One turn moves each row of this set onto another row. After a few examples, where does it send each row asked below?
ziza: [ 0.39  1.48  0.63  0.07 -0.83 -0.82 -0.78 -0.36 -0.58  0.83 -1.44 -1.45
 -0.17  0.68  0.65  0.16 -0.14 -1.76  1.28 -0.64  0.39 -0.50  1.84  0.74
  0.18 -0.35 -0.40  0.79  0.31  0.73  0.48 -0.73 -1.82 -0.62  0.32 -0.49
 -1.55 -0.81  0.21  1.35 -0.45 -1.09 -0.28  1.07 -1.22  1.21  0.71 -1.58
 -0.47  1.62  0.68 -0.02 -1.37  0.38]
fovig: [ 1.23  1.53  1.50  0.05  0.70  0.87 -0.50 -0.14 -0.66  1.11 -0.51  0.58
 -0.65  0.33 -0.29 -0.88 -1.66 -0.41 -0.38 -0.06  0.08  0.23 -0.76  0.74
  0.54  0.28 -1.05  0.05 -1.49  0.71  1.91 -0.81 -0.80 -1.01 -1.74  0.58
 -0.70 -0.92 -0.03 -0.87  0.35 -1.40 -0.33 -0.17  0.04 -1.32  0.80 -1.87
  0.41 -0.11  2.11  1.97 -1.89 -0.63]
Totot: [ 1.01  0.86 -0.48  0.34  0.67 -0.99 -0.66 -0.40  0.26 -0.62 -0.50  0.30
 -1.78  0.52  0.53 -0.82 -1.16  1.00  0.33 -0.98  0.37 -0.10 -0.43  0.27
  0.54  0.96 -0.20 -0.54  1.24  0.20  1.60 -1.09  1.52 -0.61 -0.21  0.58
  0.88 -1.04 -0.71  0.16  0.84 -1.02  1.44 -0.12 -0.89  0.01 -0.08 -0.93
 -0.69  0.71  1.19  1.75 -0.64 -1.07]
feda: [ 0.92  0.96  1.24  0.19  1.06  0.42 -0.10  0.27 -0.66  0.83 -0.63 -0.06
 -0.64  0.07 -0.50 -0.78 -1.42 -0.52 -0.85 -0.43  0.28  0.02 -1.20  0.67
  1.19  0.47 -0.89  0.17 -1.28  0.56  1.57 -1.01 -0.06 -0.68 -1.71  0.07
  0.20 -1.19 -0.36 -0.71  0.39 -0.64  0.03  0.09 -0.75 -1.32  0.76 -1.48
  0.45  0.01  1.66  2.02 -1.89 -1.22]
lari: [ 1.32  0.40 -0.60 -1.24 -0.80 -1.72 -0.45 -0.96  0.68  0.54 -1.51 -2.00
 -1.28  0.75  0.59 -0.02 -0.87  0.23  1.93  0.31 -1.16 -0.27  0.32  0.66
  0.04  1.16 -0.35  0.28  1.83  0.32  0.53 -1.02 -0.50 -0.17 -0.41 -0.18
 -0.73 -0.61 -0.64  0.10 -0.80 -1.03  1.10  1.14 -0.21  0.35  0.71 -0.84
 -0.80  0.22  0.21  1.84 -0.90 -0.09]
Nepa: [ 1.60  1.79  0.26  0.76 -0.01  1.63 -0.14  0.14 -0.25  0.01  0.29 -0.26
 -1.07  0.80 -1.12 -1.82  0.64 -0.11  0.23  0.65 -0.11 -0.12  1.52  1.34
 -0.56  0.26 -0.55 -0.46  1.09  1.06  2.36 -0.47  0.69 -1.33 -0.31 -0.69
 -0.82 -0.28 -0.50  1.50  1.06 -0.71  0.18  0.74 -0.82 -0.46  0.75 -0.55
 -0.37 -0.11  0.95  1.57 -1.10  1.23]
Kizof: [ 1.10  1.77 -0.14  1.15 -2.52 -0.57  0.96 -0.77  0.20 -0.31 -0.10 -0.69
 -0.72 -0.49  0.04  0.36 -0.82  0.18  0.35 -0.40 -0.16  0.14  0.68  0.43
 -1.88 -0.22 -0.52 -0.43  0.17  0.92  2.16  0.27  0.18 -0.52 -1.91  0.42
 -0.73 -1.21 -0.60  0.53 -0.65 -0.56 -0.02  1.00 -0.83 -1.00  2.06 -1.89
 -0.57  0.83  0.92  0.58 -0.91  0.38]
luzu: [ 1.18  0.97  1.09  0.28  1.13  0.80 -0.03  0.87 -0.15  1.19 -0.58  0.29
 -0.88  0.52 -0.34 -1.03 -1.15 -0.40 -0.47 -0.28  0.18  0.11 -1.06  0.93
  1.44  0.51 -0.95  0.16 -1.38  0.67  2.21 -1.13 -0.39 -0.93 -1.39  0.42
 -0.30 -1.03 -0.44 -0.81  0.55 -1.24 -0.14  0.25 -0.28 -1.10  0.57 -1.42
  0.34  0.00  2.12  2.00 -1.80 -0.66]
pufo: [ 0.14  1.75  0.95  0.16 -1.01  0.89  0.81  0.01 -0.72  1.11  1.04 -1.04
 -0.36 -0.24 -0.69 -1.02 -1.29  0.43  0.20  0.03  0.03  1.14  1.47  0.72
 -1.46  0.86 -0.60  0.30  0.86  0.93  1.59 -0.29 -1.43 -0.83 -0.82 -0.18
 -0.97  0.00 -1.98 -0.16  0.43 -1.82 -0.90 -0.24 -0.29 -0.20  0.65 -1.11
 -0.21 -0.34  1.05  1.56 -0.18  0.43]
bom: [ 1.15  0.40 -0.48 -1.35 -0.68 -1.28 -0.95 -1.11  0.38  0.45 -1.51 -1.59
 -1.70  0.71  0.75 -0.71 -0.46  0.04  2.04  0.77 -0.83 -0.36  0.54  0.59
 -0.29  0.90 -0.31 -0.10  1.63  0.29  0.14 -1.18 -0.36 -0.10 -0.60 -0.55
 -0.53 -0.45 -0.89 -0.11 -1.13 -1.22  1.04  1.09 -0.08  0.40  0.10 -0.98
 -0.43  0.07  0.34  2.16 -1.00 -0.18]
Tova: [ 1.14  1.02 -0.20  0.51  0.78 -1.08 -0.79 -0.48  0.64 -0.56 -0.30  0.15
 -1.46  1.02  0.44 -0.86 -0.79  0.74  0.70 -1.23  0.36  0.54 -0.73  0.14
  0.45  0.93 -0.17 -0.74  1.23  0.47  1.17 -1.35  1.36 -0.50 -0.31  0.72
  0.73 -0.46 -0.87 -0.45  0.38 -1.30  1.04 -0.43 -0.15 -0.01  0.02 -1.23
 -0.39  1.16  1.02  1.67 -0.76 -1.03]
poz: [ 0.72  0.79 -0.06  0.77  0.88 -0.98 -0.50 -0.83  0.24 -0.90 -0.57  0.19
 -1.56  0.57  0.39 -0.85 -1.17  1.02  0.41 -1.40  0.81 -0.04 -0.03  0.59
  0.43  0.77 -0.04 -0.56  1.44 -0.10  1.37 -1.49  1.14 -1.01 -0.42  0.32
  0.67 -0.69 -0.72 -0.57  0.44 -0.99  0.91 -0.40 -0.28 -0.09  0.05 -1.13
 -0.27  0.74  0.71  2.17 -0.60 -0.97]
bivav: [ 0.21  0.88  0.60 -0.15 -1.07 -0.53 -1.35 -0.56 -0.49  1.13 -1.77 -1.49
 -0.21  0.90  0.78  0.51  0.30 -1.74  0.90 -1.12  0.43 -0.52  1.61  0.99
  0.07  0.00 -0.96  0.85  0.48  1.20  0.92 -1.22 -1.84 -0.22 -0.19  0.18
 -0.85 -1.24 -0.42  1.80 -0.53 -1.15 -0.19  0.97 -1.00  1.04  0.40 -1.14
 -0.63  1.02  0.21  0.54 -1.20  0.73]
futes: [ 1.55  1.89 -0.17  0.82 -0.03  1.79 -0.12  0.04 -0.24 -0.07  0.21 -0.21
 -0.98  0.54 -1.11 -1.48  0.48 -0.13  0.20  0.38 -0.60 -0.17  1.43  1.05
 -0.61  1.00 -0.79 -0.67  0.74  1.15  2.17 -0.08  0.32 -1.45 -0.16 -0.69
 -0.85  0.29 -0.56  1.41  0.93 -0.79  0.14  0.61 -0.91 -0.50  1.28 -0.54
 -0.42 -0.30  0.75  1.14 -1.00  1.09]
kolag: [ 1.06  1.27  1.64  0.56  0.94  0.75  0.08  0.22 -0.48  1.27 -0.79 -0.13
 -0.97 -0.08 -0.13 -0.88 -1.46 -0.57 -0.49 -0.43  0.12 -0.49 -0.73  1.03
  1.30  0.62 -0.91  0.00 -1.01  0.85  1.79 -1.23 -0.11 -0.48 -1.79  0.19
  0.06 -1.50  0.06 -0.91  0.35 -1.24 -0.39 -0.26 -0.28 -1.32  1.17 -1.31
  0.48  0.07  1.64  1.86 -1.56 -1.05]
Bekop: [ 1.40  0.82 -0.67 -1.40 -1.21 -1.73 -0.50 -0.91  0.87  0.84 -0.98 -1.54
 -1.43  1.47  0.76 -0.41 -0.91  0.07  1.24  0.91 -1.08  0.00  0.53  0.35
 -0.49  1.13 -0.37  0.01  1.29  0.35  0.69 -0.84 -0.08 -0.42 -0.21 -1.12
 -0.20 -0.08 -0.73 -0.41 -0.59 -1.82  0.76  1.09 -0.71  0.28  0.49 -1.05
 -0.32 -0.28 -0.01  2.15 -0.59 -0.16]
lifem: [ 0.13  0.96  0.88 -0.39 -0.81 -0.62 -0.91 -0.15 -0.31  1.12 -1.95 -1.11
 -0.13  0.27  0.80 -0.06  0.11 -1.13  1.04 -1.03  0.30 -0.52  1.63  0.71
 -0.27  0.02 -0.54  1.10  0.78  0.87  0.99 -0.80 -1.85 -0.19 -0.05  0.41
 -1.04 -0.94  0.07  1.38 -0.39 -0.80 -0.64  1.37 -1.31  1.09  0.82 -1.48
 -0.73  1.60  0.53  0.21 -1.42  0.93]
vupaf: [ 1.14  1.57  0.92  0.79  0.42  0.97 -0.06  0.08 -0.21  0.91 -0.40  0.30
 -1.19  0.51 -0.09 -0.43 -1.52  0.07 -0.48 -0.25  0.35  0.15 -1.05  0.53
  1.45  0.18 -1.16 -0.10 -1.02  0.56  1.73 -0.83 -0.23 -1.00 -1.45  0.30
 -0.29 -1.36 -0.62 -0.66  0.60 -1.17 -0.41 -0.58 -0.51 -0.95  0.74 -1.24
  0.38  0.20  1.92  1.89 -2.56 -1.38]
vita: [-0.18  0.97  0.83 -0.33 -1.00 -0.47 -1.13 -0.09 -0.34  1.23 -1.94 -1.38
 -0.17  0.85  0.80  0.26 -0.34 -1.15  0.71 -0.87  0.24 -0.07  1.75  0.44
  0.07  0.34 -0.48  1.09  0.44  1.09  0.52 -1.35 -1.92 -0.25 -0.32 -0.17
 -1.34 -0.89  0.07  1.67 -0.31 -0.96 -0.71  0.82 -1.25  1.23  0.40 -0.87
 -0.53  1.25  0.43  0.18 -0.97  0.82]
nadol: [ 0.88  1.48  0.70  0.25 -2.08  0.15 -0.16 -0.37 -0.84  0.78  0.04  0.29
 -1.42 -0.16 -0.57 -0.53  0.29 -0.45  1.36  0.39 -0.52  1.64  0.36  0.61
 -0.77 -1.20 -0.85  0.27 -0.37  1.10  1.10 -1.10  1.06 -0.12 -0.24  0.16
 -0.19 -0.77 -0.23  0.22  0.20 -1.37  0.40  0.43 -0.27 -0.27  0.67 -3.38
 -0.65  0.79  0.14  0.67 -0.02  0.84]
Vop: [ 1.39  1.28 -0.67  0.54  0.50 -0.40 -0.91 -0.56  0.39 -0.68 -0.23  0.44
 -1.34  0.23  0.16 -0.62 -1.14  0.98 -0.11 -1.23  1.01  0.00 -0.44  0.21
  0.22  0.72 -0.69 -1.37  1.19  0.02  1.57 -0.89  1.14 -0.78 -0.58  0.79
  0.53 -0.84 -0.77  0.26  0.94 -1.46  1.30 -0.27 -0.69 -0.19  0.28 -0.98
 -0.74  0.73  0.51  2.11 -0.60 -0.62]
reze: [ 0.33  1.77  0.31  0.24 -1.22  0.98  0.71  0.11 -0.94  0.75  0.96 -0.92
 -0.72 -0.15 -0.43 -0.61 -1.53  0.84  0.16  0.00 -0.13  1.33  1.39  0.46
 -1.43  1.12 -1.00  0.13  0.72  1.18  1.27 -0.25 -1.45 -0.98 -1.09 -0.04
 -0.97  0.24 -1.88 -0.33  0.32 -1.98 -1.03  0.06 -0.58 -0.20  0.86 -1.39
 -0.39  0.13  1.02  1.23 -0.44  0.45]
Kekog: [ 1.26  0.64 -1.19 -1.14 -0.75 -1.64 -0.61 -0.62  0.27  1.18 -0.97 -1.51
 -1.41  0.64  0.72 -0.24 -0.56  0.10  1.60  0.63 -0.62 -0.15  1.12  0.33
  0.05  0.87 -0.28  0.27  1.56  0.46 -0.08 -1.05 -0.21 -0.28  0.39 -0.99
 -0.50 -0.30 -0.11  0.06 -0.80 -1.23  1.02  0.99 -0.31  0.88  0.96 -1.04
 -0.39  0.19  0.09  1.67 -1.10 -0.59]
pemod: [ 1.36  1.18 -0.89  0.26  0.67 -0.65 -0.46 -0.91  0.44 -0.49  0.18 -0.11
 -1.83  0.72  0.37 -0.86 -0.87  1.31  0.43 -0.92  0.39 -0.01 -0.43 -0.22
  0.61  0.84 -0.76 -0.71  0.95 -0.13  1.46 -1.13  1.01 -0.74  0.26  0.47
  0.38 -0.95 -0.65 -0.65  0.52 -1.00  1.05 -0.34 -0.43  0.43  0.52 -0.65
 -0.42  0.56  0.71  1.77 -0.88 -1.26]
gutu: [ 1.51  0.98  0.19 -0.26  0.21 -0.29  0.70 -0.61 -1.52 -0.11  1.18 -0.29
 -1.28  1.34  0.07 -0.16 -1.39 -0.28 -0.33  1.17  0.05  0.16  1.42  0.89
 -1.13 -0.56 -0.22  0.98 -0.70  0.94  1.76 -0.23  0.60 -0.33 -0.60 -1.19
  0.18 -0.11 -0.58  1.46 -0.04 -1.01  1.39  0.84 -1.17 -0.36  0.40 -1.25
 -0.43 -0.69  0.63  0.92 -0.59  0.57]
penod: [ 1.60  1.51  1.31  0.74 -0.42  0.17  1.02  1.08 -1.11 -0.62 -1.55 -0.80
 -0.41  0.67 -0.75  0.68 -0.97 -2.00  0.30  0.28  0.02 -0.92  1.46 -0.05
 -0.71  0.04 -0.35  0.97 -0.57 -0.47  0.76 -0.40 -0.71 -0.84 -1.45  0.28
 -1.29 -1.04 -0.04  1.22 -0.20 -1.11 -1.48 -0.02 -1.54 -0.88  0.18 -1.28
 -0.01  1.49  0.61  1.44 -0.99 -0.33]
pibo: [ 1.16  1.57  1.69  0.23 -0.44  0.01  0.88  1.07 -0.99 -0.57 -1.93 -1.09
 -0.77  0.75 -1.07  0.36 -0.26 -2.02  0.37  0.35  0.72 -0.60  1.01  0.09
  0.04  0.37 -1.07  1.19 -0.90 -0.09  1.32 -0.74 -0.69 -0.69 -1.61  0.49
 -0.92 -1.59  0.00  0.52 -0.13 -1.97 -1.43 -0.19 -1.54 -0.57  0.10 -0.59
 -0.10  1.44  0.63  1.10 -0.91 -0.52]
lev: [ 1.37  1.72  1.39  0.54  0.19  0.36  1.01  1.35 -1.25 -0.74 -2.01 -0.97
 -0.37  0.54 -0.83 -0.10 -0.55 -2.02  0.65  0.27  0.27 -0.62  0.59  0.19
  0.07  0.18 -0.69  0.69 -0.96 -0.02  1.35 -0.43 -0.95 -0.91 -1.33  0.54
 -0.83 -1.34  0.37  0.63 -0.04 -1.44 -1.51  0.04 -1.47 -0.27  0.05 -0.21
  0.02  1.36  0.62  1.23 -1.55 -0.04]
mitu: [ 1.47  0.92  0.42 -0.02 -0.46 -0.36  0.39 -0.72 -1.89  0.05  1.06 -0.67
 -1.58  1.14  0.29 -0.05 -1.21 -0.45 -0.43  1.23 -0.15  0.14  1.01  0.99
 -1.29 -0.84 -0.10  1.03 -0.61  0.77  1.93 -0.54  0.93 -0.28 -0.63 -0.99
  0.22 -0.80 -0.92  1.32  0.00 -0.79  1.31  0.86 -0.99 -0.26  0.06 -1.29
 -0.61 -0.85  0.91  1.41 -0.41  0.40]
duv: [ 1.10  1.60  1.53  0.37 -0.25  0.14  1.01  1.60 -1.05 -0.42 -1.80 -1.11
 -0.32  0.31 -1.06  0.15 -0.81 -1.84 -0.02  0.11  0.20 -0.83  0.79  0.09
 -0.42  0.26 -0.42  0.70 -0.91 -0.46  0.89 -0.39 -1.05 -0.82 -1.28  0.52
 -0.87 -1.24 -0.61  0.97 -0.28 -1.41 -1.35 -0.28 -1.38 -0.39 -0.04 -0.33
 -0.02  1.50  1.28  1.35 -1.27 -0.32]
bafo: [ 1.20  1.42  0.82  0.15 -1.93  0.34 -0.51 -0.27 -0.89  0.30  0.19  0.30
 -1.29  0.10 -0.72 -0.76 -0.52 -0.29  1.45  0.46 -0.62  1.34  0.43  0.78
 -0.53 -1.14 -0.60  0.26 -0.66  1.29  0.69 -0.58  1.25 -0.14 -0.24  0.18
 -0.28 -0.53 -0.26  0.49  0.10 -1.50  0.65  0.61 -0.62 -0.28  0.80 -3.37
 -0.34  0.84  0.01  0.28 -0.48  0.87]
Suriz: [ 0.89  1.60  1.15  0.77 -0.11  0.49  0.93  0.94 -0.82 -0.32 -1.46 -0.90
 -0.33  0.15 -1.01  0.58 -0.91 -1.84  0.54  0.50  0.53 -0.69  0.73 -0.21
  0.26 -0.60 -0.69  0.89 -0.96 -0.19  0.89  0.06 -0.89 -1.01 -1.39  0.56
 -1.65 -1.61 -0.23  0.71 -0.22 -1.70 -1.30  0.30 -1.33 -0.61  0.05 -0.80
  0.29  1.41  1.05  1.05 -1.74 -0.62]
dabid: [ 0.34  1.42  0.64  0.17 -0.65 -0.33 -1.37 -0.56 -0.28  1.58 -1.21 -1.18
 -0.36  0.78  0.50 -0.24 -0.22 -1.44  1.07 -0.94 -0.02 -0.59  1.94  0.76
 -0.30  0.13 -0.93  1.08  0.82  1.04  0.53 -0.82 -1.56 -0.21  0.08  0.24
 -0.73 -0.88  0.38  1.18 -0.17 -1.01 -0.17  1.69 -1.45  0.98  0.58 -1.64
 -1.01  1.22  0.16 -0.15 -0.87  1.07]
bif: [ 1.02  0.40 -0.70 -1.21 -1.07 -1.82 -0.31 -0.70  0.69  0.98 -1.55 -1.46
 -1.29  0.83  0.90 -0.47 -0.59  0.13  1.74  0.62 -1.65 -0.02  0.49  0.19
  0.01  0.66  0.13  0.36  1.21  0.07  0.43 -1.23 -0.45  0.06 -0.40 -0.80
 -0.16 -0.34 -0.69 -0.25 -0.78 -1.36  0.97  0.79 -0.25  0.62  0.38 -1.23
 -0.62  0.23  0.06  1.68 -0.63 -0.08]
kapur: [ 0.98  1.94  0.10  0.92 -2.26 -0.72  1.17 -0.61  0.00 -0.19 -0.11 -0.90
 -0.62 -0.87  0.09  0.07 -0.30  0.06  0.59 -0.30  0.06  0.07  0.93  0.62
 -2.09 -0.06 -0.64 -0.39  0.73  0.80  2.33  0.28 -0.01 -0.04 -1.87  0.22
 -0.79 -1.26 -0.68  0.61 -0.14 -0.61 -0.37  0.71 -0.78 -1.01  2.21 -1.68
 -0.77  0.54  1.30  0.96 -0.61  0.16]

vita -> lari
lifem -> bif
fovig -> penod
And these:
kapur -> nadol
bafo -> gutu
Suriz -> ziza
bivav -> bom

